Small tables with named rows and columns. After each table, cells are looked up by row and column.

rebeb:
fields: fel, fipa, ridurim, tasamar, kabapov, vid, vunovo
fedef: [-51, -55, -50, -75, -28, -75, -40]
mup: [-61, -62, -58, -71, -63, -81, -42]
tipagi: [4, -56, -65, -74, 70, -49, 39]
fofodi: [-42, -45, -52, -67, -30, -73, -32]

tasamar of tipagi is -74
vid of mup is -81
fel of fedef is -51
ridurim of fofodi is -52
fel of fofodi is -42
ridurim of mup is -58
fipa of fofodi is -45
vunovo of fedef is -40
vid of fofodi is -73
vid of tipagi is -49
tasamar of mup is -71
vid of fedef is -75
fel of mup is -61
kabapov of mup is -63
vunovo of mup is -42

gim =
|  | dozu | teg | lut | valibo | sezodig | kos | saman | fitiziv |
|---|---|---|---|---|---|---|---|---|
| mem | -80.1 | -27.7 | -63.5 | -5.6 | 12.5 | 22.7 | 10.0 | 79.2 |
| tigob | -57.1 | 4.5 | -44.0 | 42.1 | -59.9 | 12.3 | -64.9 | 54.3 |
| bigudo | -13.3 | -24.0 | -8.7 | -12.9 | -64.7 | 61.2 | -69.7 | 1.0 |
| nud | -39.3 | 52.0 | -30.1 | 61.4 | 5.2 | -44.8 | 6.0 | 62.6 |
| niv | -9.8 | -38.0 | -5.4 | -33.5 | -47.3 | 72.6 | -50.5 | 2.4 |
| dib | -58.3 | -14.9 | -45.5 | 18.8 | -55.2 | 32.9 | -61.9 | 46.0 |
| zam | 9.2 | 35.6 | 8.6 | -3.3 | 88.7 | -25.1 | 94.0 | 34.3 |
| vodas | 88.0 | 14.3 | 74.0 | -42.8 | 2.2 | 43.8 | 7.3 | -55.8 |
| pogate | 28.0 | -6.5 | 24.7 | -13.8 | -63.7 | 58.9 | -67.8 | -31.3 |
| tuvuvi | 62.8 | -8.1 | 53.4 | -45.5 | -25.5 | 64.6 | -24.5 | -49.5 |
| pov | 24.5 | -25.8 | 21.7 | -41.7 | -39.7 | 72.8 | -42.5 | -27.6 |
| tol | -61.7 | 32.3 | -48.3 | 58.9 | -18.2 | -27.2 | -20.5 | 71.0 |

saman of niv: -50.5
sezodig of tuvuvi: -25.5
lut of vodas: 74.0
saman of zam: 94.0
valibo of pogate: -13.8
saman of pogate: -67.8
dozu of bigudo: -13.3
fitiziv of vodas: -55.8
teg of zam: 35.6
dozu of mem: -80.1
saman of tuvuvi: -24.5
dozu of niv: -9.8
valibo of tol: 58.9
teg of bigudo: -24.0
valibo of tigob: 42.1
teg of vodas: 14.3
teg of nud: 52.0
saman of tol: -20.5
dozu of tigob: -57.1
fitiziv of tol: 71.0

